Here is a table of points, one per row:
   0.5   1.5  -0.4   1.9   0.9  -0.8   1.0   0.8   0.4  -0.4   0.6  -0.8   0.3  -1.2   0.1   0.3  -0.3   0.4   0.7   0.0  -1.1  -0.1  -0.9  -0.9
   1.2   1.4  -0.8  -0.5   1.3   1.1   1.7  -0.5  -0.2   0.1  -3.9  -0.8   0.0   0.3   0.9   0.2   2.4  -0.9   0.0  -0.4   1.1  -0.8   0.1  -0.5
  -0.3   0.2   0.6   0.3  -0.7  -1.4  -0.8  -0.3   0.1   0.0  -0.9   0.6  -0.7  -1.1  -0.1   1.8  -0.8   0.3  -0.1  -0.7   0.0   0.0  -0.1   0.6
  -0.7   0.0  -0.1   1.0   0.1   0.8  -0.7   0.2  -1.4  -0.9  -0.6   0.4   0.1   1.1  -2.6  -0.1  -0.2   0.0  -1.9  -2.1   0.0   0.1  -2.0   1.0
   0.2  -1.3  -1.1  -1.1  -0.3  -1.7  -0.7   1.2  -0.1  -1.9  -0.9  -0.6   0.1  -0.3  -0.4  -0.6  -1.1  -0.9   0.3  -1.7  -1.6   0.6  -1.0  -0.8
   0.5   1.6   0.3   0.7   0.1   1.5   0.1   0.3   0.6  -0.1   0.5   1.2  -1.6  -0.6   0.8  -0.7  -0.6   0.8   1.1   0.3  -0.2   1.0  -0.3   1.2
  -0.9  -0.4  -0.7   0.9  -1.3  -0.4  -0.7   1.5   1.7   0.6   0.2  -0.1   2.2   0.3  -0.7  -0.8   0.0   0.0   0.7   0.7   2.2  -0.3  -0.6   1.4
  -0.2   0.0  -0.1  -1.0  -1.5  -0.9  -1.0   0.0  -0.7   0.5   1.0  -0.1   0.5   0.0   0.6   0.7   0.2  -0.1  -1.2   0.0   0.8  -0.4  -0.1   0.5
   1.1  -0.1   0.7  -0.8   0.6   0.5   0.4  -1.0  -0.2  -0.8   0.4   0.6   1.2  -1.9  -0.2   0.7  -0.3  -0.7   1.0  -0.7  -0.4   1.5  -0.5   0.0
  -0.2   0.7   1.5   0.4  -1.2   0.5  -1.5   2.2   0.2   1.4  -1.5   2.2   0.6   0.7  -0.2   0.5   0.0   1.5   0.2   0.6   0.4   0.3  -0.6  -4.3
   1.8  -0.1   0.9   1.3   0.2  -1.2   0.2  -1.0   1.0   0.8  -0.6   0.2   0.1  -0.1   1.7  -1.3  -1.2   1.0  -0.3   1.2   0.7  -0.2   0.4   1.0
  -0.1  -0.7   0.3  -0.5   0.4   0.6  -0.5  -1.3  -0.5   0.4  -0.2  -1.3  -1.2   0.8  -1.1   0.5   0.8  -1.3   0.8   1.2   1.5  -0.1   1.1  -0.2
  -0.2   0.4   1.6  -1.4   0.1  -0.8   0.5   0.8  -0.4  -0.2   0.0   0.6  -0.4  -0.2   0.1  -0.7  -0.8   0.6  -1.6  -0.5  -1.1   0.9   1.0   0.8
   1.0  -0.2  -1.1   0.2   0.2  -1.3   0.8  -0.3   2.5  -0.5   1.0   0.7  -0.1   0.2  -0.1   0.2  -1.0   0.3   0.1  -1.2   0.1  -0.3   0.2  -0.3
  -0.3  -0.5   0.5  -2.2  -0.2  -0.4   0.8   0.5  -0.4  -1.4  -0.5  -1.0  -1.2   0.3  -1.0  -0.8  -1.2   0.0  -0.6   1.1   0.5  -1.9  -0.9  -0.4
   0.0   0.8  -0.5  -1.5   0.0  -0.9   0.2   1.4  -0.3   0.9   1.1   0.9  -0.7   1.8   0.5  -0.7   1.7   1.2   1.9  -0.9  -0.1  -1.7   1.0   0.8
  -0.4  -0.3   1.0  -0.2   0.4  -0.3   0.6   0.6   0.7  -0.4   0.8  -0.1  -1.4  -2.6  -0.3  -0.4   1.4  -1.0   0.9   0.4   1.2   1.8   0.2  -0.8
  -1.1   0.2  -1.7  -0.8  -0.4  -0.1  -0.4  -2.6  -0.4  -0.2  -0.1  -2.0  -0.1  -0.1  -1.4  -0.3   0.5   4.7  -0.1  -0.2  -0.1   0.9   0.1  -1.4
  -0.3   1.5  -1.3   0.1   0.1   0.8   0.3  -1.5  -0.1  -0.2   0.6  -0.7   1.5   0.5   0.5  -0.6  -1.0  -1.7   0.0  -1.7  -0.5   1.3  -1.0  -1.5
  -2.0   0.7  -0.3  -0.9   1.3  -0.2   0.5   0.2  -0.5   0.6   0.3   2.2  -1.0  -0.1   1.3   1.1   1.0   0.8   0.1   0.3  -0.7   1.1  -1.5   1.8
  -2.9  -1.2  -0.1   0.6   0.9   0.7   0.2  -0.5   0.6  -1.7   0.3   0.0   0.7  -0.2   2.7   1.0  -0.5  -0.6  -0.7  -1.5  -0.5  -0.9   0.8  -1.0
   0.7   0.2  -1.4  -0.7   0.2  -1.4   0.3  -0.6   2.3   0.9   0.6  -0.6   1.2   0.7   1.0  -0.3   2.6  -0.8  -1.5   0.0  -0.6  -0.4   0.2  -0.8
  -0.3   0.9  -0.5   2.3   0.1  -1.4   0.0   1.0  -1.3   1.2   0.1   0.0   1.3   1.2  -1.1   0.8   0.0  -0.2  -0.2   0.6  -1.0  -0.7   1.4   0.6
  -2.1   0.4   1.2   0.3   0.0   1.3   0.2  -1.1   1.6   0.7  -1.0   0.1   0.6   0.8   0.0   0.4  -0.9  -0.4   1.1   1.7  -0.2  -0.8  -0.2   0.8
   1.9  -1.2   1.0  -1.7   1.2   0.8  -0.1   0.1   0.6  -0.2   0.1   0.5   2.0   0.1   0.8   0.9   0.0   0.8   0.2  -0.5   1.0   0.0  -1.5   0.8
  -0.2   1.0   2.0   1.2   0.3  -1.6   1.0  -0.4  -0.8   1.1  -0.3   0.5  -0.9   0.1  -0.9  -0.3  -0.8   0.0  -0.3   0.1   0.0  -0.3  -1.3   0.6
  -0.7  -0.1   1.0   1.5   0.1   0.9   0.4   0.7   0.7  -0.5  -0.1   0.7  -0.9   0.2  -0.3  -2.7   0.0   0.8   0.1  -1.6   1.7  -0.2   1.1   0.3
  -1.5   0.9   0.4  -1.1   0.3   0.7   0.6   0.5   0.2  -0.2   1.4  -0.6   0.4   0.6  -2.4  -0.4   1.7  -0.6  -0.1   0.8  -0.6   0.2  -0.6   0.0
   0.0  -0.6  -3.4   1.5  -0.4   0.8  -0.3   0.5   0.1  -0.6  -0.7   2.1  -1.2  -0.9  -1.1   0.9   0.0   0.3   0.6   1.2   0.2   0.5  -0.2   1.4
   1.6   0.4   0.0  -0.8   0.6   2.2   0.0   0.7   1.4   0.8   0.2   0.7  -1.2   0.6  -0.4   1.3  -0.2  -0.1  -2.8   1.2  -0.2   0.8   1.2   0.6
  -0.8   0.1  -1.4  -0.3   0.2  -2.0   0.8   0.3  -0.1   0.3   0.0  -1.3  -1.2  -0.3  -0.4   1.3  -1.1  -0.6  -0.1   1.2   2.1  -0.1  -0.2  -1.0
  -0.1   0.4   0.6   1.4  -0.7  -0.5  -0.3  -0.2  -1.8  -0.4  -0.2   0.8   1.5  -1.8  -0.1  -1.0   0.7   0.1  -1.9  -0.7   0.4   0.0   0.9   0.9
   0.0  -1.9   1.4   2.1  -0.6  -0.8  -0.9  -0.7   0.1   0.4  -0.4  -0.5  -1.6   2.8   0.4  -1.2   1.9  -0.6   0.4   0.1  -0.9   1.6  -1.4   0.1
   0.4   0.5  -0.1  -1.6  -2.0  -0.3  -1.5  -0.5  -0.1   1.3  -1.1   0.0   1.4   0.6   1.1   0.3  -0.3  -0.5   1.3   0.2   1.0   0.2  -0.4   0.9
  -0.2  -1.0   1.2   0.5   1.2   0.0   0.2   0.3  -0.5  -0.3   0.3   0.3   1.1   0.0  -0.4   1.1   0.4   0.5  -0.3   0.9   0.7   0.9   1.9   0.1
   0.8   0.5  -0.1  -0.3  -1.1  -0.1  -1.0  -0.2   0.0  -1.0  -0.6   0.1   0.0  -1.2   0.7  -1.9  -0.9  -0.3   0.8  -0.5  -1.6  -0.6   1.1   0.2
  -0.3  -0.8  -0.7  -0.9  -0.8   0.6  -1.4  -0.4   0.1  -2.1  -0.7   0.4  -1.8  -0.2  -1.6  -0.4  -0.2  -0.9   0.4  -1.0  -1.2  -0.7   1.2  -0.4
   0.6  -1.9   0.7   0.9  -0.4   0.1  -1.6   0.4  -0.3  -1.8  -1.0   0.2   1.0  -1.3   1.4   0.2   1.0   0.9  -0.5   0.8  -1.2  -2.2  -0.5   0.3
   0.4   0.6   0.6   0.6  -0.1   1.2  -0.5   2.4   0.4  -0.4  -0.1  -3.8   0.0  -0.6   0.9   1.2  -0.2   1.0   0.7  -1.2  -0.8   0.9   0.3   1.5
   2.1  -1.0   0.2   0.4   2.1   0.6   1.1   0.0  -0.9  -0.1   0.9   1.1   0.2   1.5   0.4   2.0  -0.6   0.2   1.4  -0.4   0.3   0.2   2.1   0.0
  -1.1  -0.1   0.3  -0.3   0.3  -0.7   0.7  -0.7  -0.6  -0.4   0.0   0.0  -0.7   0.0  -1.6   0.1  -0.2  -0.4   0.2   0.2   0.0  -1.0  -0.7  -0.1
   0.4  -0.7  -1.4  -0.4   1.1   1.1   1.2   0.5  -1.1  -0.5   0.9  -0.1   1.5   1.0   1.3  -2.1  -0.3   0.1   0.1   2.2   0.1   0.1  -0.9  -0.4
  -0.1   0.5  -1.1  -1.3  -0.7  -1.0   0.0  -0.2  -1.2   1.1  -1.0  -1.1   0.0   0.5   1.1  -1.1  -0.8  -1.2  -0.9   1.0  -0.2   1.9   1.2  -0.6
   1.2  -0.3   0.5   0.6  -3.9   1.6   2.8  -0.7  -1.1  -1.0   1.9  -0.1  -0.6   0.5   1.0   1.6   0.5  -0.3  -0.4   0.3   0.4  -0.5   0.1  -0.5
  -0.4  -2.8  -1.0  -0.4   0.2   1.4   0.9   0.0  -0.6   4.5   0.4  -0.6  -0.9  -2.3  -0.7  -0.7  -0.7  -0.4  -0.2  -1.8  -1.6  -1.3  -0.5  -0.5
   0.3   0.3   1.1   0.0   0.0   0.1  -0.3  -1.6   1.4  -0.1   0.5  -0.4   1.2  -0.5  -1.0   0.3  -0.3  -0.8   1.3   0.0  -1.4  -0.4   0.3  -0.6
   0.7   1.5  -0.5   0.1   1.8   0.2  -3.2  -0.9  -1.2   0.6   2.4  -0.7  -1.3   0.0   0.7  -0.3  -0.1  -1.1  -0.8   0.8   1.4  -1.0  -0.4  -1.0
There is one direction along which these points spread out most. Take the direction at right angles to it along which they spread out most. Go by this last direction. How far along it is each point below, from 0 to 99? The average is 50, and the first point in the table lies past the average. One standard deviation of the points above along it is 16.
  -2.0   0.7  -0.3  -0.9   1.3  -0.2   0.5   0.2  -0.5   0.6   0.3   2.2  -1.0  -0.1   1.3   1.1   1.0   0.8   0.1   0.3  -0.7   1.1  -1.5   1.8 57
  -0.3  -0.5   0.5  -2.2  -0.2  -0.4   0.8   0.5  -0.4  -1.4  -0.5  -1.0  -1.2   0.3  -1.0  -0.8  -1.2   0.0  -0.6   1.1   0.5  -1.9  -0.9  -0.4 35
  -0.8   0.1  -1.4  -0.3   0.2  -2.0   0.8   0.3  -0.1   0.3   0.0  -1.3  -1.2  -0.3  -0.4   1.3  -1.1  -0.6  -0.1   1.2   2.1  -0.1  -0.2  -1.0 19
   0.5   1.6   0.3   0.7   0.1   1.5   0.1   0.3   0.6  -0.1   0.5   1.2  -1.6  -0.6   0.8  -0.7  -0.6   0.8   1.1   0.3  -0.2   1.0  -0.3   1.2 70
  -0.7   0.0  -0.1   1.0   0.1   0.8  -0.7   0.2  -1.4  -0.9  -0.6   0.4   0.1   1.1  -2.6  -0.1  -0.2   0.0  -1.9  -2.1   0.0   0.1  -2.0   1.0 65
  -0.4  -2.8  -1.0  -0.4   0.2   1.4   0.9   0.0  -0.6   4.5   0.4  -0.6  -0.9  -2.3  -0.7  -0.7  -0.7  -0.4  -0.2  -1.8  -1.6  -1.3  -0.5  -0.5 43
   0.7   0.2  -1.4  -0.7   0.2  -1.4   0.3  -0.6   2.3   0.9   0.6  -0.6   1.2   0.7   1.0  -0.3   2.6  -0.8  -1.5   0.0  -0.6  -0.4   0.2  -0.8 21
  -2.9  -1.2  -0.1   0.6   0.9   0.7   0.2  -0.5   0.6  -1.7   0.3   0.0   0.7  -0.2   2.7   1.0  -0.5  -0.6  -0.7  -1.5  -0.5  -0.9   0.8  -1.0 64
  -0.7  -0.1   1.0   1.5   0.1   0.9   0.4   0.7   0.7  -0.5  -0.1   0.7  -0.9   0.2  -0.3  -2.7   0.0   0.8   0.1  -1.6   1.7  -0.2   1.1   0.3 71
  -0.2   0.4   1.6  -1.4   0.1  -0.8   0.5   0.8  -0.4  -0.2   0.0   0.6  -0.4  -0.2   0.1  -0.7  -0.8   0.6  -1.6  -0.5  -1.1   0.9   1.0   0.8 64
  -0.2   0.0  -0.1  -1.0  -1.5  -0.9  -1.0   0.0  -0.7   0.5   1.0  -0.1   0.5   0.0   0.6   0.7   0.2  -0.1  -1.2   0.0   0.8  -0.4  -0.1   0.5 41
   0.5   1.5  -0.4   1.9   0.9  -0.8   1.0   0.8   0.4  -0.4   0.6  -0.8   0.3  -1.2   0.1   0.3  -0.3   0.4   0.7   0.0  -1.1  -0.1  -0.9  -0.9 59
  -0.3   1.5  -1.3   0.1   0.1   0.8   0.3  -1.5  -0.1  -0.2   0.6  -0.7   1.5   0.5   0.5  -0.6  -1.0  -1.7   0.0  -1.7  -0.5   1.3  -1.0  -1.5 32
